Each row is where one point has got to under a steady rotation. How many ticks took it there?
The counts run from 0 to 218.
[ 21  13 -35 -38  26  52 -13   8 -34 -36  10  24  -4 -17  14  73  51 -24
 -26 -25  -2  -7  -1  31 -24  31 -11   8  12 -46 -68   2  -6  33  31] -> 104
[ 11  21 -25 -14  25  60   9   8 -18 -59  10  13   8  -6  50  31  34 -16
  -7 -27 -14 -36   6  44 -38  37 -19   6 -11 -44 -61   0  28  19  34] -> 71
[ 19  10 -26 -45  21  57 -10  14 -31 -31  26  22 -22 -14  23  58  47 -32
 -23 -15 -13  -6  -7  20 -36  40 -20  42  16 -62 -56   0  -6  35  23] -> 18
[ 31  17 -29 -42  20  67  11   5 -19 -54  18  22 -15 -18  40  31  34 -37
 -29 -20 -15 -13   0  32 -55  43 -23  23   0 -48 -49   0  10  12   7] -> 23
[ -3  26 -31 -12  29  63   7   7 -23 -59  13  11   8  -1  50  33  38 -13
  -9 -20 -19 -36   4  46 -39  40 -17   7 -11 -39 -56   4  34  23  32] -> 162
[-14   8 -41 -43  38  39 -32   8 -45 -42  31  23  -3 -12  16  60  39  -5
 -21 -14 -32 -13  -8  30 -32  36  -2  12  13 -45 -51  -4   4  46  18] -> 132
[ 26  20 -21 -36  10  60  20   5 -15 -57  23  18 -20  -7  48  47  41 -41
 -35 -19 -17 -14   3  30 -39  37 -15  28   9 -51 -54  -1   2  20   6] -> 102
[ 21  19 -42 -24  27  70  -2   0 -28 -53   7  22   7 -11  26  50  50 -30
 -30 -29   0 -12  10  42 -46  32 -13  -4  -6 -38 -59   3  15  15  17] -> 198
[ -3  24 -28 -12  25  70   5   9 -22 -59  10   8  11  -4  52  37  40 -20
 -14 -22 -15 -32   7  47 -40  42 -19   6 -15 -36 -58   2  33  22  33] -> 75
[-27  15 -21 -24  31  60 -23  17 -36 -34  21  10  -5   0  33  55  49 -19
  -8  -5 -26 -25 -10  29 -18  35 -13  36   9 -51 -55  -2  16  46  38] -> 168
[  6   9 -21 -52  23  35 -17  18 -34 -39  29  17  -3 -13  26  60  33   1
 -11 -21 -30 -27  -7  32 -18  44 -12  23  12 -54 -65  -3   1  43  37] -> 57
[ 14  15 -32 -30  21  50  -3   9 -38 -40  13  26  -1 -15  23  79  56 -17
 -31 -24  -6 -11   3  34 -12  30  -6  10  13 -42 -71   0  -4  33  32] -> 187
[ 18  13 -35 -41  22  49 -11   7 -34 -39  16  27  -5 -18  15  77  49 -21
 -29 -23  -8  -4   0  33 -23  31 -10  11  15 -47 -65  -1  -1  29  28] -> 17
[ 26  20 -33 -29  15  55  10  -2 -24 -57  13  22   2 -13  36  61  48 -29
 -32 -29  -3 -10   6  46 -31  29  -9  -4  -2 -41 -67   0   9  20   9] -> 103
[  5  18 -29 -16  25  62   6   9 -21 -61  13  14   7  -5  48  29  35 -14
  -8 -23 -16 -36   8  48 -46  44 -17   7 -13 -43 -60   1  32  23  35] -> 158
[-19   6 -34 -41  38  54 -20  15 -38 -49  34  17 -15  -3  31  30  29 -17
 -12  -5 -44 -20 -14  28 -50  45 -13  38   7 -52 -38  -2  11  39   9] -> 42
[  9  14 -34 -35  25  48  -8   4 -37 -41  19  24  -3 -19  18  85  51 -22
 -31 -22  -9  -6   0  30 -17  29  -2   6  16 -42 -70  -1  -3  36  22] -> 13
[ 18  20 -26 -37  16  36  15   6 -19 -66  31  21   4 -11  57  41  23  -9
 -21 -24 -37 -38   4  44 -41  48 -10   9   1 -40 -61  -7  11  28   8] -> 55
[ -9  18 -45 -37  31  53   4   1 -29 -64  33  21  -1  -6  46  29  27 -19
 -16 -17 -39 -27   3  41 -56  43  -5  15  -1 -37 -44  -4  19  28   0] -> 43
[-17  17 -24 -20  14  61   7   7 -23 -57  27   7 -13   4  63  49  47 -26
 -16  -8 -29 -30  -2  31 -29  41 -11  38   3 -47 -48  -1  16  34  16] -> 173
[-10  17 -33 -17  33  63 -17  10 -35 -46   7  15  15  -8  28  55  49 -12
  -9 -23  -4 -28  -3  43 -23  31 -10   1  -3 -39 -65   2  28  35  49] -> 76
[-11  13 -20 -26  14  61  15   8 -20 -56  27   8 -15   5  61  51  47 -35
 -22  -5 -29 -21  -1  31 -33  36  -9  32  10 -48 -48  -5  11  37   4] -> 90
[-19  18 -23 -18  22  68   8  10 -21 -53  23   9 -12   7  58  38  47 -30
 -11  -1 -23 -27  -3  28 -36  42 -15  36  -1 -46 -48   0  21  31  22] -> 82
[-20  10 -22 -28  24  57  -9  16 -33 -39  22  12 -14   1  39  69  57 -22
 -18  -1 -27 -18  -9  16 -17  32  -9  39  14 -50 -56   1   3  45  28] -> 89
[-13   8 -34 -43  31  52 -16   4 -37 -47  37  21 -16  -9  31  41  36 -23
 -18  -8 -41 -15 -10  25 -48  43 -10  38  16 -52 -36  -4   3  38   5] -> 216
[  7  17 -19 -31  26  64  -7  19 -23 -49  19  12  -9  -2  45  24  32 -22
  -3 -15 -24 -35  -4  29 -45  50 -26  37  -4 -59 -51   2  19  26  37] -> 157
[ 21  18 -26 -32  18  48  12   9 -19 -64  21  14   8 -11  49  34  26  -9
 -14 -28 -23 -36   4  44 -39  46 -19  10  -7 -48 -65  -2  19  19  23] -> 63
[ 10  16 -35 -22  32  47 -16  10 -31 -47   9  19  18 -16  25  48  37   2
  -5 -29  -8 -31   2  50 -28  36 -17  -3  -4 -40 -69   5  26  27  46] -> 155
[-20  20 -20 -16  16  64  10  10 -22 -55  22   8 -14   9  61  47  49 -32
 -17   0 -29 -25  -1  30 -31  39 -12  36   6 -46 -41  -4  19  30  18] -> 86
[-16  11 -26 -35  20  54  -3  13 -34 -39  28  12 -20  -1  34  72  55 -29
 -26  -5 -25 -11  -5  22 -21  32 -11  35  17 -49 -49  -3  -5  41  21] -> 6
[-21  20 -35 -17  28  59  -9   5 -36 -44  15  14   3  -4  29  77  60 -16
 -26 -13 -14 -17   3  34 -14  25  -1   6   8 -37 -58  -2  13  41  30] -> 1
[ -8  17 -43 -27  32  67   2  -3 -31 -59  26  18 -10  -4  39  30  38 -34
 -22 -12 -31 -13   4  35 -57  37 -11  16  -3 -41 -35   0  17  20  -4] -> 209
[  0   8 -22 -41  19  53  -5  13 -33 -40  27  19 -27  -4  34  69  51 -31
 -29  -7 -22  -8  -9  19 -22  33  -8  38  19 -52 -56   0  -9  42  16] -> 10
[ 19  17 -34 -36  25  71   3   1 -23 -56  21  23 -12 -11  32  26  33 -38
 -24 -21 -17 -15   1  37 -64  44 -21  18  -6 -49 -46   0  14  14  10] -> 27
[ -8  19 -45 -30  34  64   0  -1 -33 -65  29  17  -4  -7  45  27  32 -23
 -22 -15 -34 -22  -1  39 -62  42 -10  14  -6 -42 -38  -2  22  27  -1] -> 39
[  2  17 -52 -24  39  67 -15   1 -36 -55  16  26  11 -12  18  46  40 -26
 -27 -29 -12 -11   5  48 -51  30  -7  -8  -5 -33 -53   2  22  20  12] -> 119
[ -3  15 -20 -27  31  61 -26  25 -35 -31  13  12  -5  -5  28  47  45 -14
   0 -12 -18 -25  -6  27 -23  44 -24  33   3 -55 -58   4  20  34  56] -> 73
[-24  12 -23 -25  37  64 -22  18 -37 -36  18  13  -5  -1  28  49  45 -12
  -4  -7 -25 -28  -6  24 -24  38 -18  34   6 -49 -53   2  23  40  48] -> 164
[  9  12 -26 -40  27  71 -15  17 -31 -31  15  17 -21  -7  20  49  48 -37
 -23 -17 -11  -1  -8  23 -43  38 -25  36  10 -59 -50   7   4  29  29] -> 196
[ 24  22 -36 -24  23  67  10   1 -22 -55   7  26   4 -15  29  57  44 -34
 -32 -28  -1 -13   7  45 -41  31 -10  -5  -7 -41 -64   5  15  12  17] -> 194
[ 14   8 -20 -48  25  37 -19  20 -34 -37  25  18  -1 -15  23  57  34  -3
  -8 -24 -20 -26  -7  28 -20  45 -13  22  15 -58 -72   1   4  38  45] -> 61
[ 25  20 -32 -28  14  59  16   0 -20 -54  13  20   2 -15  38  62  47 -29
 -34 -29  -3 -17  12  44 -29  31 -11   2   0 -40 -64  -1  11  17  11] -> 190
[ 13  20 -52 -26  32  71  -8  -4 -33 -53  12  28   7 -14  21  43  42 -28
 -26 -27  -8  -9   5  48 -50  31 -16  -7  -7 -35 -61   5  18  17  16] -> 115
[ -5  21 -31 -16  16  55  17  -2 -23 -62  18  16   3  -7  50  65  49 -24
 -30 -15 -19 -24   9  44 -29  30  -3   5   1 -31 -58  -9  13  30   7] -> 91
[ -7  12 -37 -41  34  65 -26  12 -36 -42  24  19 -15 -10  23  30  35 -23
 -11 -10 -31 -10  -8  25 -55  42 -17  37   8 -55 -41   3  12  32  20] -> 34
[-18  18 -33 -21  23  52  -7   4 -34 -44  17  17   6  -7  35  80  57  -9
 -25 -12 -19 -20   4  36 -10  25   1   3  10 -34 -61   0  11  42  31] -> 175
[ -2  21 -45 -28  35  70  -3  -1 -32 -59  25  22  -4  -7  35  23  33 -32
 -18 -13 -29 -19   1  40 -63  45 -19  19  -7 -40 -39  -2  21  18   7] -> 35
[ 17  11 -34 -33  28  62 -18   9 -37 -32   7  22   0 -14  12  67  52 -24
 -29 -25  -2  -7  -1  31 -26  29 -14   9   4 -46 -65   8   6  30  34] -> 195
[ 26  17 -41 -30  22  62   4   1 -21 -59  14  22   1 -19  28  58  47 -31
 -35 -29  -3 -13   8  46 -40  29 -11  -3  -3 -42 -67   0  11  13  17] -> 107
[  2  15 -40 -36  28  32  -5  -1 -34 -59  31  24  17 -19  34  59  37   1
 -19 -24 -27 -30   4  46 -29  34   0  -8   2 -38 -68  -6  10  35  18] -> 52
[  4  16 -18 -31  10  55  19  11 -16 -56  28  15 -17   2  61  56  47 -34
 -25 -10 -23 -21   4  30 -27  43 -12  33  10 -47 -51  -4   4  36  11] -> 181
